Each path is a new rotation, seen through one point. The rows after it are directions, each followed by how far the rotation turns it, in degrees per step (0 if it stays put).
Each turn is a multiple of 5 degrees from 10 to 175, or 0.
Each row of a path follows its step; steps can be skipped.
Rotation 1:
step 0: [ 11 -18 -11  32   5   5  -8 -15  -6  15  -1 -10 -12   8  -7   4   5  -2
 -21   6   0   2  -6 -32  -8   5  18  -9   6  -8  14  -1   6  -5   8   0
  -3  -5   1  -8 -13  26  -6   9  -3  11   8   2   9   7   9  19   3 -35
   7  -8  -1  -9   0   6   3]
step 2: [ 25 -16   4   7  15 -17  -2  18   1  11  -8   5 -12   3   9  12  36   2
  -5  26  18  -3  13  -7  -7  -2  -6  -6   0  17  12  12  13  15  -5  -2
  -4  -8   3 -16  -7   5 -21 -14   9   9  -7  -4  -8  15   7   8  -6  -2
   9   3   9 -10   9  -9   6]
step 8: [ 23   8 -17   5  25  -9  -8  -7  21  13 -15  -7  -4  -4   3  18  -5   7
 -16   6 -13  18  -6  -6  -6  -5  -5  -2   0   5   9  -7  -1   5   4  -4
  10  12  -6  12  10   2  -4  -2   7 -15  17  -8  26  14   9   9  -5 -11
   8  10  28  13 -11  13  -7]
step 12: [ 12 -11 -24 -15  12 -19   9  -5  17  21 -18 -13  -8   7   6   4   6  -4
   1   6  17  -1  -5   5   0 -14  -8  12   5  26  11   4  -1  15  -4  -3
  -4  -5  -6  -8   6  -8 -14 -10  16   3  -4  -7  -1   6  17   5 -18 -16
  10   5 -27   1   9 -21   5]
step 14: [ 10   7 -22  16  15   1 -10 -20  -3   7   2 -13   9  11 -11  -9  22 -13
   4  -1  16  -8 -28  10 -15  -7 -23   0   2  -6  -7  17 -13  -8   6  -4
   0  -3 -10   8 -13 -17   7  -8  -4  12  16 -10   3  -6  21  13   7  -6
   4   2   0   6  -3 -17   3]
step 16: [ 12 -20 -17  12  11  -6  -6 -19   5  12 -15   7  -5  -1  -5   4 -10   8
 -18   3  13   0 -11  -9  -3  -6  12  -4   3  -8  -5  15  -3  35  10  -1
   0 -13   1  14  16 -11   2  -7   4  29  10  -5  17   3 -10  13  19  -3
 -10  -6   7   7  19 -10  -1]
step 21: [ 19 -19 -19   8   9 -16  18 -11 -10 -11 -19 -11   1 -11  10  -7  -2   3
   6   1  -5  11   8   6  -3  10   0 -13   4  -3   0  15  16   6  20  14
  -1  -6 -17   9  -8  13   4 -13   3  -4   4   1  29  -1  -3  18  12   0
 -15  -6  30   5  -8   4  17]
step 25: [ 13   7 -18   5   9   5  10  16   3   1 -17 -28  -3  -9  12   1  15   5
  -5   3   5  13  -3  14 -19 -19   0   8   4  15   7  12   5  -8   5  11
  -7   5   1  -2   3  -1 -14  31 -10  -8  -8   9  20  -6   3  10  -3 -26
   6  -2   0 -14  -3 -13  16]
[-2  1  0 -3 -1 -7 -2  0 -2  2 -4  6 -3  4 -1  2 -2 -2 -3 -3 -2 -1  3  2
  7  3 -3 -4  3  8 -1  5 -1  2  2 -1  5 -7 -2 -4  3  4 -2 -2  1  0  0  5
  3  1  2 -1  1  2  4 -2 -3  0  2  1 -1]
70
[-1 -1 -1  2  2  2 -3  4 -7  3  1  1  5  2 -1  5 -6  4  1 -3  1  0 -3  0
  1  0 -1  2 -3  3  5 -1 -2 -1  6  3 -1 -1 -3  0 -5  0 -4  5 -6 -3  2  3
 -2  0  3  5  0  3 -5  1  2 -1  1 -5 -5]
70
[ 1  0  1 -2 -5  3 -1  3 -1  7 -1  4 -2  6  0 -4 -2  0 -5  0  0  2  2  0
  4 -1 11  3 -3 -3  2  1  0  1 -3  3 -3  2  4  2  1 -2 -1  3  1  5  1  1
  0  2 -1  2  1 -1  1 -1 -4 -3  6 -4  6]
110
[ -1  -4 -11   3  -5  -1  -3  -1  -3  -4  -3   0   5   0  -2   2  -1   2
   0   2  -4  -3   2  -1   1  -2   2  -1   0   1  -2   0   2  -3   7  -1
  -1   4   4   3   2   1   2  -3  -2  -2  -5  -1  -4   2  -4   1   6   0
   1  -2  -4   5   1   0   4]
65
[ 0 -1 -3  0 -3  4  0 -4 -3  1 -1 -5 -2 -5 -1  0  6 -3  0 -4 -4  0  0 -1
  3  5  0  2 -2 -4 -2 -1 -2 -4 -2 -1  4  0  1  1 -1  2 -1  5  0 -3  0  3
  3 -2  2  6 -4  2  6 -7  0  3 -6 -5  1]
100
[-1 -6 -1 -3  0  1 -5  3 -2 -1  3  0 -2 -1  8  1 -1  5 -4 -2 -1  1 -1  1
 -1 -2  0  1  0 -1  1 -4 -3 11 -2 -3  2  0  1  1  3  3 -1  0  0  0  2 -5
 -1  0  0 -3 -3  1  3  4 -5  8 -4 -2 -2]
100
